Look-ups in named tables: a row name and a column name give one cell, copied from the table.

lik:
	ler	funib	rigesu	karo	kiraz	kaza	gezisa	zap	lozote
rotudad	14.271	65.911	-89.477	24.804	-65.123	10.103	-71.219	1.891	-51.380
pap	58.449	-66.061	-71.488	-48.356	-73.512	-75.081	37.014	-66.339	60.272
nibak	-80.221	-58.343	-1.984	62.162	89.936	62.571	-37.876	-54.748	85.690
butadel	-6.200	27.080	77.691	-91.926	75.372	25.959	35.951	-84.521	37.360
goz	-33.970	60.356	62.991	6.864	16.827	6.762	41.865	13.870	-69.301

What is the lozote of butadel in lik? 37.360
What is the lozote of goz in lik? -69.301
What is the funib of butadel in lik? 27.080
What is the zap of butadel in lik? -84.521
What is the rigesu of goz in lik? 62.991
What is the karo of goz in lik? 6.864
What is the ler of nibak in lik? -80.221
What is the kiraz of pap in lik? -73.512
What is the kiraz of butadel in lik? 75.372
What is the funib of pap in lik? -66.061
What is the lozote of nibak in lik? 85.690
What is the ler of goz in lik? -33.970
What is the rigesu of butadel in lik? 77.691
What is the karo of nibak in lik? 62.162
What is the zap of rotudad in lik? 1.891

zupaku:
cols = lib, parani, med, rorob, zav, gelum, gizif, vov, tuda, kuf
kar: [-1.72, 3.54, -1.25, -2.04, -0.30, 2.12, -4.09, -0.04, -1.54, -0.70]
voruz: [3.02, -2.70, 1.76, 3.20, 0.34, -3.66, 3.31, 0.02, 2.70, -1.20]
resi: [-6.64, -1.52, 3.77, 5.42, 6.04, 6.82, 9.45, 4.07, -2.95, 2.07]
nipose: [1.96, -1.02, -0.75, 0.06, -0.09, -1.79, 1.05, 0.96, -0.43, 2.98]
nive: [1.00, 1.15, 0.75, 2.69, 0.66, -1.41, 1.12, 3.19, 1.60, 2.90]
buzi: [0.40, -0.71, 2.39, 3.44, 2.59, 1.72, 3.24, 1.95, 1.64, 1.18]
siba: [-0.81, 1.64, 1.42, -0.01, -0.56, -0.71, -0.94, -1.00, 2.15, -2.99]
binif: [-1.52, 1.12, -0.04, -0.99, 0.72, 3.65, -0.99, -0.22, -1.32, -0.73]
nanal: [1.19, 1.41, 0.14, 2.69, 0.60, -4.21, -0.10, 2.06, 2.55, -1.84]
gukanez: [3.14, -1.26, -1.86, -1.61, -0.82, -3.10, -0.16, -0.16, -1.17, 3.07]
dul: [-2.89, -0.75, 2.39, 3.38, 5.18, 5.57, 3.34, 2.73, -2.37, 1.23]
semurov: [-1.64, 1.93, -0.96, -2.14, -0.29, 3.53, -2.84, -0.73, -1.79, -0.69]
narovor: [-2.07, 1.79, -0.69, -1.09, 1.89, 1.66, -2.06, 0.02, -1.77, -1.73]

What is the gelum of dul in zupaku?
5.57
What is the parani of buzi in zupaku?
-0.71
What is the gelum of binif in zupaku?
3.65
What is the parani of siba in zupaku?
1.64
What is the med of siba in zupaku?
1.42
What is the rorob of voruz in zupaku?
3.20
What is the tuda of siba in zupaku?
2.15
What is the parani of nanal in zupaku?
1.41
What is the lib of dul in zupaku?
-2.89
What is the med of nive in zupaku?
0.75
What is the kuf of semurov in zupaku?
-0.69
What is the parani of resi in zupaku?
-1.52
What is the zav of nanal in zupaku?
0.60
What is the gelum of gukanez in zupaku?
-3.10
What is the lib of semurov in zupaku?
-1.64

dovi =
|  | nemun | ras | dor | vumu | dipurok | zas | suze | zef |
|---|---|---|---|---|---|---|---|---|
| rogevut | 13 | 70 | 93 | 92 | 49 | 21 | 46 | 28 |
| kilunif | 40 | 74 | 92 | 52 | 37 | 39 | 80 | 74 |
| zovolur | 95 | 86 | 25 | 86 | 26 | 85 | 93 | 89 |
| ret | 34 | 74 | 66 | 73 | 91 | 86 | 79 | 17 |
| mugugen | 16 | 59 | 15 | 85 | 54 | 82 | 23 | 30 |
| fas | 34 | 62 | 74 | 47 | 64 | 20 | 55 | 40 |
| zodisap | 57 | 12 | 27 | 41 | 79 | 29 | 66 | 58 |
| mirima | 46 | 78 | 33 | 18 | 21 | 30 | 50 | 74 |
| boded | 32 | 65 | 59 | 29 | 31 | 71 | 28 | 57 |
| bakurag | 23 | 39 | 15 | 49 | 50 | 50 | 86 | 85 |
| vul | 19 | 76 | 87 | 46 | 24 | 48 | 11 | 23 |
| nupi | 69 | 25 | 12 | 95 | 17 | 73 | 74 | 56 |
| mekula | 67 | 94 | 59 | 38 | 21 | 14 | 48 | 54 |

kilunif, nemun: 40
nupi, suze: 74
ret, zef: 17
bakurag, zef: 85
bakurag, dor: 15
ret, dor: 66
boded, zas: 71
Row with the largest ras: mekula

gadoda:
|  | sufeti | zavilom | zefud | nabame | siko | mosirup | nov |
|---|---|---|---|---|---|---|---|
| vemuvi | 148 | 121 | 74 | 189 | 213 | 47 | 189 |
| zasale | 149 | 101 | 132 | 99 | 95 | 164 | 105 |
| lut | 75 | 177 | 159 | 90 | 162 | 97 | 100 |
| tel | 85 | 170 | 161 | 81 | 149 | 114 | 88 |
| reg | 95 | 152 | 170 | 74 | 133 | 130 | 80 |
| doteni | 152 | 111 | 89 | 186 | 180 | 69 | 184 |
| padatof | 155 | 95 | 129 | 104 | 91 | 163 | 108 |
| sud | 154 | 107 | 91 | 182 | 173 | 73 | 181 |
| fofo | 76 | 175 | 159 | 90 | 158 | 97 | 98 |
| zofuba | 127 | 128 | 124 | 127 | 125 | 124 | 126 |

zofuba, nov => 126
zofuba, sufeti => 127
reg, nov => 80
reg, sufeti => 95
zasale, zefud => 132
vemuvi, sufeti => 148
fofo, zavilom => 175
vemuvi, zavilom => 121
zasale, siko => 95
zasale, zavilom => 101
vemuvi, siko => 213
padatof, zavilom => 95
tel, siko => 149
zofuba, zefud => 124

Table fur
	ran	lagide	fuvara	dukiz	masu	dol
nirav	243	60	209	153	85	213
disepum	104	77	223	235	113	136
nufek	190	158	243	154	248	39
tafefa	40	200	217	58	131	133
guvifi	135	71	240	82	253	91
tubos	27	220	107	206	142	22
legukeg	205	31	69	183	199	189
tudur	95	57	54	195	175	163
moli	88	104	184	197	133	31

masu of moli: 133
fuvara of tubos: 107
lagide of nufek: 158
dol of guvifi: 91
masu of tubos: 142
dukiz of tudur: 195
dukiz of guvifi: 82
lagide of tafefa: 200
fuvara of nirav: 209
fuvara of nufek: 243
lagide of legukeg: 31
dol of legukeg: 189
ran of tudur: 95
masu of tudur: 175
dukiz of nirav: 153
ran of tafefa: 40
dukiz of disepum: 235
masu of guvifi: 253
ran of moli: 88
Row with the largest dukiz: disepum

Table poz
         nadoli  fenoba
barabu    74.91   85.74
gel       78.03   81.94
bovin     22.56   50.87
fam       70.77   33.08
genunek   23.31   49.56
getud     72.61   88.81
gego      58.72   58.78
popud     25.80   47.11
tonoruz   24.02   48.43
bovisoz   75.63   43.76
kat       71.97   91.02
zunomir   20.57   51.11
bemap     66.19   29.34

nadoli of gel is 78.03
nadoli of tonoruz is 24.02
fenoba of fam is 33.08
nadoli of bovisoz is 75.63
nadoli of popud is 25.80
nadoli of barabu is 74.91
nadoli of bovin is 22.56
fenoba of barabu is 85.74
fenoba of popud is 47.11
nadoli of bemap is 66.19
Row with the largest fenoba: kat

